Each pair is two rows. How far apart are they, by a hidden measure? 0 means very close, and 30 very far. Two or three weighted sums of its numbers give each row a place; it is the straight-line distance between the places.
   0.964   0.186   0.930   1.926   0.066   0.274  -0.186  -0.143  -0.147  -0.269
   0.639  -0.890  -1.186   0.510  -0.486   0.485   1.089  -0.134   0.489  -0.339 -> 9
  -0.459  -0.264  -0.558   0.627  -0.147  -0.795  -0.588   0.417  -0.845   0.761
   0.718  -1.549  -1.139  -1.636   0.816  -0.381   1.031  -0.882   1.830  -0.493 -> 10
   0.248   0.333   0.252   1.536  -0.380  -0.114  -0.360   0.259  -0.410   0.188
   0.616  -1.276  -1.010  -0.905   1.160  -0.457   0.495  -0.820   1.193   0.324 -> 12
  -0.318   1.293   1.289  -0.318  -0.851   1.585   0.785  -0.211   0.149  -0.267
  -0.304   0.306   0.941  -0.659   0.184   0.278  -0.160  -0.078  -0.038  -0.800 -> 10
   0.753  -1.615  -0.963  -1.432   0.947  -0.274   1.166  -0.911   1.988  -0.540
   1.973  -0.842   0.520   0.903   0.871   0.561   0.742  -0.655   1.064  -0.676 -> 11
   0.180  -0.718  -0.301  -0.911   0.559  -0.538  -0.319   0.326   0.106  -0.126
   2.311  -1.004  -0.044   1.192  -0.371   1.034   1.875  -1.082   1.906  -1.598 -> 10
   1.410  -0.806   0.276   0.856   0.916   0.286   0.606  -0.438   0.635  -0.213
   0.844  -0.748  -0.262   0.743  -0.098   0.507   0.996  -0.848   1.040  -0.376 -> 13
   0.700  -0.976  -0.784   0.738   0.014  -0.528  -0.251   0.460  -0.210   0.001
   0.374  -0.252   0.082  -1.070   0.493   0.326   1.090  -0.803   1.030  -0.117 -> 22
   0.575  -0.731  -0.140  -0.521   0.959   0.246   1.064  -0.803   0.935  -0.080
  -1.690   1.561   0.094   0.390  -2.035   0.260  -0.810   0.925  -1.119   0.963 -> 20
  -0.399  -0.082  -0.201   0.837  -0.048  -0.540  -1.141   0.871  -1.064   0.598
   0.937  -1.422  -0.806  -1.404   0.954  -0.385   1.080  -0.882   1.710  -0.577 -> 15
   0.240   1.413   2.100  -1.397   0.388   1.742   0.558  -0.155   0.224  -0.924
   0.649  -0.337   0.048   0.249   1.144   0.054  -0.338  -0.040  -0.104   0.682 -> 8
   1.036  -0.556  -0.074   1.032   0.077  -0.067  -0.417  -0.129   0.265  -0.050
  -0.750   1.684   2.635  -1.817   0.011   1.234   0.953  -0.930   0.295  -2.049 -> 23
   0.306  -0.608  -0.325  -0.224   0.839  -0.049   0.596  -0.618   0.491   0.311
   0.784  -1.332  -0.728  -1.338   0.825  -0.386   0.975  -0.782   1.647  -0.561 -> 14
  -0.161   1.062   1.007  -0.276  -0.777   1.486   0.961  -0.219   0.224  -0.385
  -1.726   1.220   0.133  -1.588  -0.163  -0.229  -0.797   0.540  -0.860   0.344 -> 10
   2.335  -0.715   0.282   1.457  -0.358   1.188   1.621  -1.102   2.122  -1.374
   2.235  -0.660   0.145   1.507  -0.238   1.164   1.758  -0.883   1.734  -1.323 -> 5
   1.182  -0.793  -0.116   1.086   0.020  -0.120  -0.140  -0.040   0.443  -0.279
  -0.186   0.343   0.023   1.498  -0.398   0.009  -0.129   0.273  -0.485   0.190 -> 17
   0.272   0.273   0.259   1.604  -0.330   0.058  -0.229   0.190  -0.187   0.002
  -0.872   1.203   1.939  -1.870   0.255   0.867   0.947  -0.502   0.259  -1.584 -> 17
   0.119   0.915   2.367   0.062   0.446   0.942   0.265  -0.406  -0.023  -1.320
   0.194  -0.291  -0.157  -0.106  -0.354   0.995   1.512  -0.305   0.177  -0.238 -> 11
  -0.147  -0.111  -0.946   0.603  -0.751   0.041   0.365  -0.036   0.227   0.435
  -1.364   1.955   1.520  -1.114  -0.181   0.556  -0.600   0.262  -1.375  -0.695 -> 14
  -0.567  -0.407  -1.293  -2.228   0.237  -0.077   1.518  -0.581   0.963   0.245
   0.445   0.238   0.332   1.675  -0.175   0.013  -0.145   0.071  -0.370   0.039 -> 21
  -1.525   1.173   0.248  -1.383  -0.386  -0.137  -0.467   0.380  -0.660   0.246
   2.344  -0.950   0.005   1.363  -0.352   1.187   1.645  -1.184   2.095  -1.608 -> 20
   0.843  -0.863  -0.936   0.686  -0.433   0.523   1.220  -0.317   0.678  -0.419
   0.858  -0.461  -0.161   0.706  -0.250   0.394   0.953  -0.652   0.914  -0.316 -> 7
   0.401  -1.079  -1.122  -0.665   0.857  -0.576   0.527  -0.527   0.661   0.210
  -0.387   1.525   1.369  -0.298  -0.809   1.554   0.472  -0.137   0.030  -0.063 -> 7
  -0.034  -0.572  -0.275  -0.929   0.398  -0.634  -0.135   0.327   0.225   0.077
   0.723  -0.320   0.003   1.017   0.113  -0.100  -0.763  -0.006   0.117   0.293 -> 17
  -1.449   1.150   0.026   1.171  -1.331  -0.885  -1.399   0.841  -1.349   0.867
   0.687  -1.225  -0.732  -1.274   0.873  -0.471   1.112  -0.828   1.658  -0.418 -> 20
   0.968  -0.424   1.194  -0.293   0.948   0.221  -0.614   0.202   0.028  -0.792
  -1.870   0.577  -0.634   0.373  -1.018  -1.395  -2.318   1.377  -1.810   1.456 -> 24
   0.152   1.638   2.490  -1.572   0.390   1.793   0.336  -0.229   0.117  -0.762
  -0.406  -0.144  -0.953   0.053  -0.812   0.191   0.401   0.194  -0.489   0.543 -> 20
  -1.397   0.070  -1.304  -1.778   0.332  -0.873  -0.434   0.576  -1.037   0.625
  -0.275   0.521  -0.228   1.357  -0.385  -0.074  -0.497   0.345  -0.275   0.473 -> 11
  -1.715   0.861  -0.546   0.812  -1.513  -1.148  -1.418   1.053  -1.663   1.254
   0.672  -0.056   0.339   1.493  -0.196   0.030  -0.214  -0.103   0.073  -0.067 -> 11
  -1.389   0.966   0.011  -1.456  -0.025  -0.404  -0.604   0.447  -0.691   0.282
  -0.210  -0.004  -0.117   0.865  -0.154  -0.353  -0.985   0.811  -0.934   0.616 -> 11
   0.186  -1.284  -1.449  -0.076   0.198  -0.913  -0.629   0.887  -0.574   0.274
  -0.050  -0.113  -0.547   0.746  -0.882   0.116   0.469  -0.171   0.425   0.216 -> 12
   0.688  -0.411   0.521   0.619   0.729  -0.127   0.306  -0.201   0.460  -0.403
   0.465  -0.326   0.259  -0.492   0.867   0.321   0.843  -0.645   0.786   0.053 -> 10
   1.986  -0.532   1.191   0.406   0.955   0.892   0.161  -0.743   1.100  -0.929
   0.966  -1.467  -0.906  -1.380   1.084  -0.528   1.032  -0.856   1.777  -0.477 -> 18
  -0.324   0.124   0.132   0.845  -0.016  -0.413  -1.058   0.993  -1.294   0.580
   0.765  -0.986  -1.168   0.640  -0.613   0.436   1.279  -0.321   0.597  -0.377 -> 9
  -0.249   0.041   0.124   0.767  -0.216  -0.333  -1.142   0.820  -0.929   0.531
  -0.913   0.645   0.047   0.683  -0.009  -1.240  -2.141   0.827  -1.354   1.514 -> 8
  -0.345   0.096   0.025   0.844  -0.181  -0.318  -0.989   0.758  -0.986   0.587
   0.513  -0.487   0.151  -0.474   0.899   0.386   0.916  -0.769   0.828  -0.097 -> 17
   2.277  -0.808   0.389   1.448  -0.302   1.177   1.617  -1.028   1.733  -1.342
   0.978  -0.399   1.158  -0.388   1.134   0.338  -0.658   0.275  -0.037  -0.810 -> 8
   0.176   0.222   0.457   1.550  -0.303   0.048  -0.265   0.102  -0.378   0.151
  -0.482  -0.488  -1.416  -2.339   0.157  -0.115   1.544  -0.597   0.800   0.130 -> 19
  -1.638   1.390   0.171  -1.687  -0.195  -0.126  -0.620   0.685  -1.061   0.234
  -0.149  -1.305  -2.582  -0.556   0.586  -1.195  -0.056   0.194  -0.753   0.428 -> 13
   0.433  -0.173   0.013   0.002  -0.222   1.229   1.498  -0.315   0.530  -0.570
   0.681   0.179   0.537   1.784   0.125   0.182   0.222  -0.136  -0.189  -0.179 -> 4
  -1.098   0.721  -0.018   0.823   0.069  -1.077  -2.285   0.953  -1.502   1.425
  -0.183  -0.026  -0.231   0.932  -0.150  -0.451  -0.896   0.757  -0.935   0.470 -> 6
   0.677  -1.204  -0.775  -1.358   0.792  -0.418   0.989  -0.841   1.671  -0.546
  -0.129   0.471  -0.010   1.336  -0.548  -0.150  -0.519   0.391  -0.493   0.396 -> 14
  -0.392   0.154  -0.051   0.622  -0.050  -0.416  -1.336   1.011  -1.125   0.613
   0.177   0.738   2.069  -0.015   0.665   0.840   0.026  -0.253  -0.269  -1.384 -> 13
   0.386  -0.234  -0.279   0.880  -0.783   0.316   0.944  -0.419   0.700  -0.218
   0.417  -0.478  -0.294   0.527   0.590  -0.269   0.085  -0.131   0.300  -0.043 -> 2
   0.523  -0.302   0.202  -0.827   0.675   0.476   1.230  -0.888   0.954  -0.155
  -0.117   0.365   0.073   1.317  -0.417  -0.067  -0.403   0.314  -0.395   0.339 -> 19
   0.495   0.015   0.089   0.089   0.054  -0.029   0.544  -0.221   0.851  -0.269
  -1.148  -0.534  -1.881  -2.900  -0.024  -0.216   1.341  -0.335   0.497   0.382 -> 21
   0.794  -0.804  -0.093  -0.682   1.010   0.269   1.194  -0.767   0.853  -0.033
  -0.829   0.027  -0.974   0.379  -1.185  -0.044   0.211   0.138  -0.016   0.652 -> 22
  -0.113   0.040  -0.217   0.896  -0.178  -0.346  -0.851   0.741  -1.036   0.461
  -0.850   1.228   1.814  -1.823   0.142   0.745   0.846  -0.599   0.502  -1.699 -> 13
   0.191   0.341   0.250   1.515  -0.267   0.027  -0.173   0.249  -0.384   0.172
   0.899  -0.528   0.052   0.410   0.872   0.014  -0.145  -0.127   0.221   0.449 -> 9
   2.075  -0.777   0.754   0.907   0.854   0.817   1.040  -0.878   1.341  -0.797
   0.737  -1.622  -1.490  -1.826   0.746  -0.654   1.528  -0.854   1.808  -0.523 -> 14
   0.068  -1.052  -1.209  -0.760   0.469  -0.569   0.407  -0.465   0.294   0.155
  -1.816   1.944   1.286  -1.603  -0.235   0.477  -0.791   0.355  -1.569  -0.439 -> 15
  -0.122   1.173   2.919  -0.195   0.758   1.018  -0.303  -0.245  -0.432  -1.426
   0.262  -0.084   0.618  -0.439   1.250   0.023  -0.842   0.219  -0.912   0.312 -> 7
   0.793  -0.925  -0.638   0.999  -0.199  -0.402  -0.308   0.336   0.165  -0.078
   0.741  -0.345   1.083  -0.343   0.739   0.091  -0.499   0.228  -0.226  -0.656 -> 13
  -1.542   0.501  -0.744   0.394  -0.786  -1.408  -2.074   1.327  -1.723   1.595
   0.538   0.199   0.474   1.746  -0.103   0.305  -0.128   0.060  -0.204  -0.178 -> 12
   0.469  -0.438   0.392   0.593   0.653  -0.256   0.190  -0.301   0.457  -0.214
   2.218  -0.594   0.413   1.465  -0.294   1.200   1.617  -0.850   1.841  -1.381 -> 13
   1.074  -0.607  -0.116   0.723  -0.093   0.435   0.721  -0.751   0.904  -0.449
  -1.247  -0.081  -1.416  -1.872   0.324  -1.031  -0.301   0.627  -0.745   0.814 -> 14
  -0.225   0.047   0.021   0.887  -0.272  -0.437  -0.935   0.762  -0.923   0.652
   0.843  -0.660  -0.040  -0.222   0.949   0.068   0.631  -0.625   0.826   0.119 -> 13
  -0.654   0.046  -0.190   0.276   0.169  -0.978  -1.630   0.644  -0.918   1.017
  -0.031  -0.433   0.074  -0.662   0.371  -0.176   0.082   0.035   0.087  -0.383 -> 9
   0.394   0.205   0.308   1.657  -0.328   0.100  -0.165   0.110  -0.343   0.090
   0.123  -1.362  -1.640  -0.018   0.134  -0.929  -0.410   0.852  -0.366   0.311 -> 9
   0.450  -0.980  -0.943  -0.607   0.508  -0.425   0.505  -0.526   0.848   0.133
  -1.324   1.132   0.260   1.353  -1.273  -0.812  -1.382   0.887  -1.384   0.755 -> 10
   0.391  -0.198  -0.141  -0.098  -0.201   1.029   1.444  -0.340   0.595  -0.565
   0.691  -1.557  -1.859   0.113   0.058  -0.796   0.095   0.242   0.464  -0.124 -> 21
   0.173  -0.134  -0.464   0.839  -0.847   0.157   0.676  -0.336   0.467   0.133
   1.858  -0.883   0.622   0.638   0.849   0.732   1.085  -0.800   1.619  -0.694 -> 18
   0.000   1.798   2.639  -1.660   0.775   1.752   0.103  -0.214   0.105  -0.732
   1.062  -0.395   1.045  -0.306   0.882   0.334  -0.542   0.024   0.184  -0.808 -> 19
   1.883  -0.711   0.495   0.591   0.506   0.780   1.105  -0.851   1.359  -0.675
   0.009  -0.539  -0.214  -0.720   0.250  -0.569  -0.141   0.335   0.168  -0.030 -> 5
   0.573  -0.051   0.187   1.560   0.057  -0.034  -0.439  -0.077  -0.155  -0.026
   0.204   0.344   0.409   1.464  -0.467  -0.022  -0.202   0.180  -0.416   0.123 -> 8
   0.546  -1.488  -1.916   0.007  -0.030  -0.759   0.336   0.292   0.122   0.049
  -3.171   3.817   2.589   0.390  -2.378   0.476  -2.425   0.996  -2.111   0.217 -> 17
   2.381  -0.583   0.342   1.370  -0.457   1.135   1.474  -1.124   1.931  -1.411
   0.216  -0.370  -0.185   0.012  -0.013   0.744   1.336  -0.155   0.198  -0.323 -> 24
  -0.044   0.319   0.141  -0.107  -0.474   1.329   1.381  -0.357   0.300  -0.302
  -1.436   0.570  -0.773  -1.769   0.104  -0.694  -0.569   0.523  -0.752   0.559 -> 11
   0.283   0.110   0.098   0.819   0.120  -0.111  -1.219   0.109  -0.197   0.425
   2.312  -0.682   0.405   1.497  -0.429   1.227   1.235  -0.945   1.888  -1.336 -> 10
  -0.774   1.868   1.919  -0.601  -0.789   1.648   0.302   0.122  -0.040  -0.228
  -0.408  -0.091  -1.037  -0.006  -0.762   0.205   0.353   0.184  -0.274   0.468 -> 15
  -1.077   1.064   1.443  -1.967   0.078   0.596   0.907  -0.510   0.120  -1.441
  -0.503   0.702   1.220  -0.589  -0.083   0.503   0.024  -0.112  -0.151  -0.845 -> 12
   0.596  -1.748  -1.565  -2.070   0.821  -0.657   1.194  -0.845   2.068  -0.333
   0.339  -0.291   0.077   0.111   1.034  -0.118  -0.302  -0.030   0.099   0.487 -> 11
  -2.581   3.541   2.735   0.275  -2.096   0.583  -2.055   0.537  -1.470  -0.030
  -1.118   0.172  -1.206  -0.949  -0.267  -0.072   0.277   0.355  -0.850   1.087 -> 26
   1.169  -0.518   0.853  -0.120   0.819   0.499  -0.338  -0.064   0.172  -0.817
   0.158  -0.313  -0.217   0.011  -0.082   0.889   1.400  -0.303   0.184  -0.195 -> 26
   0.433   0.256   0.459   1.509  -0.260   0.158  -0.084   0.113  -0.235   0.069
  -0.322  -0.103  -0.634   0.019  -0.860   0.329   0.318   0.233  -0.367   0.271 -> 8
  -0.907   1.738   2.594  -1.950   0.159   1.255   0.866  -0.841   0.414  -1.996
   2.068  -0.825   0.378   0.188   0.116   1.298   2.465  -1.614   2.654  -1.872 -> 14
   1.273  -1.187  -0.990  -0.139   0.376  -0.006   0.595  -0.217   0.980  -0.530
   0.895  -0.860  -0.578   1.089  -0.004  -0.214  -0.293   0.042   0.278  -0.093 -> 5
  -1.584   1.182   0.169  -1.642  -0.183  -0.153  -0.789   0.511  -0.741   0.178
   0.604  -0.912  -1.421  -0.245   0.389  -1.111  -0.402  -0.079   0.280   0.356 -> 11
   1.134  -1.633  -1.365  -1.216   1.108   0.641   2.198  -1.152   1.642  -0.201
   0.612  -0.006   0.243   1.612   0.169  -0.264  -0.256  -0.024  -0.101   0.010 -> 17
  -0.564   0.398  -0.088   0.779  -0.140  -0.756  -1.107   0.326  -0.751   0.782
   0.774  -0.290   0.864  -0.267   0.994   0.197  -0.605   0.224  -0.038  -0.905 -> 18
   0.772  -1.374  -0.806  -1.492   0.813  -0.467   0.980  -0.855   1.837  -0.532
  -1.165   1.082   0.285   1.010  -0.211  -0.912  -2.353   0.842  -1.619   1.434 -> 19
   0.406  -0.366   0.109  -0.659   0.691   0.182   0.856  -0.625   0.844   0.022
   0.615  -0.925  -0.761  -0.079   0.685   0.142   1.098  -0.558   0.475  -0.169 -> 12
   0.251   0.268   0.279   1.413  -0.340   0.170  -0.293   0.154  -0.396   0.092
  -2.677   3.593   2.785   0.025  -2.111   0.530  -2.114   0.724  -1.471  -0.030 -> 11
   0.232   0.224   0.133   1.546  -0.464  -0.025  -0.095   0.239  -0.205   0.112
   0.912   0.092   0.813   2.019   0.099   0.239   0.093  -0.139  -0.005  -0.422 -> 5
  -2.732   3.689   2.728  -0.155  -2.074   0.657  -2.096   0.640  -1.462   0.036
   1.014  -0.229   0.298   0.772   0.188   0.649   0.743  -0.439   0.903  -0.157 -> 23
   0.391  -0.464   0.131   0.409   0.639  -0.223   0.279  -0.294   0.323  -0.145
   0.128   0.697   2.036   0.194   0.471   0.752   0.441  -0.410  -0.191  -1.301 -> 10
